In the data rows, 128 means zero.
Some points, each followed by its number:
tensor([130, 129,  97, 120, 139, 143,  76, 179]) 0
tensor([ 92,  68, 107, 106, 137, 222,  75, 162]) 1
tensor([168,  92, 148,  95, 111, 134,  88, 146]) 2
tensor([124, 209, 115, 161, 162,  77, 211,  90]) 3
tensor([183, 132, 178, 145,  95, 131, 109, 147]) 4
tensor([ 80, 122, 128, 142, 136, 121, 135, 118]) 5
tensor([ 20, 128,  69, 148, 148, 192,  95, 135]) 6
tensor([152, 106, 151, 101, 133, 150, 124, 140]) 7
tensor([113, 122,  64,  69, 175, 116, 211, 108]) 8
tensor([150, 111, 152, 101, 132, 147, 123, 137]) 9
tensor([168,  71, 172, 128, 116, 170,  91, 149]) 10
tensor([148,  98, 137, 111,  86, 102,  63, 137]) 11
tensor([119, 116, 158,  97, 106, 104,  98, 111]) 12
tensor([122, 144, 113, 134, 184, 110, 182, 100]) 13
tensor([122,  96, 158, 116,  63, 134,  69, 145]) 14
tensor([141, 170, 135, 151, 122,  84, 192,  99]) 15
tensor([126, 122, 147, 135, 103, 136, 106, 125]) 16
tensor([185, 148, 152, 166, 129, 147, 143, 147]) 17
tensor([ 65, 167, 117,  79, 123,  92, 225,  74]) 18
New points follow, each followed by the numbers of its three nearest points above by angle, nearest first.
tensor([133, 155, 124, 159,  72,  68, 124, 132]) 15 11 4
tensor([ 61, 140, 103, 151, 152, 178, 107, 118]) 6 5 1
tensor([102, 118,  70,  68, 158, 114, 196, 106]) 8 18 13
tensor([166, 127, 166, 141,  99, 121, 110, 138]) 4 16 10
tensor([157, 107, 139, 117,  84,  89,  71, 133]) 11 14 2
tensor([168, 148, 151, 145, 122, 139, 138, 136]) 17 4 15
tensor([147, 107, 130, 101,  91, 106,  78, 132]) 11 14 2
tensor([123, 137, 143, 118, 131, 110, 122, 114]) 12 18 15
tensor([181, 117, 130,  73,  98, 120,  95, 152]) 2 11 9
tensor([ 95, 133, 126, 143, 131, 122, 136, 113]) 5 18 6
tensor([128, 119, 128, 130, 142, 113, 138, 121]) 13 8 3
tensor([145, 127, 146, 136, 121, 134, 123, 118]) 4 17 16
tensor([123,  84, 132, 101, 139, 201,  92, 153]) 1 10 7
tensor([149, 146, 151, 148, 231, 126, 169,  94]) 13 3 15
tensor([136, 122,  95, 122, 137, 165,  98, 173]) 0 1 6
tensor([ 99, 146, 104, 129, 193, 116, 168,  99]) 13 8 3
tensor([183, 120, 182, 132,  84, 135,  98, 142]) 4 10 2
tensor([144, 142, 140, 133, 219, 117, 150, 100]) 13 3 8
tensor([ 62, 175, 133,  79, 153,  56, 244,  73]) 18 3 13
tensor([162, 123, 142, 132, 125, 111, 120, 143]) 4 2 17
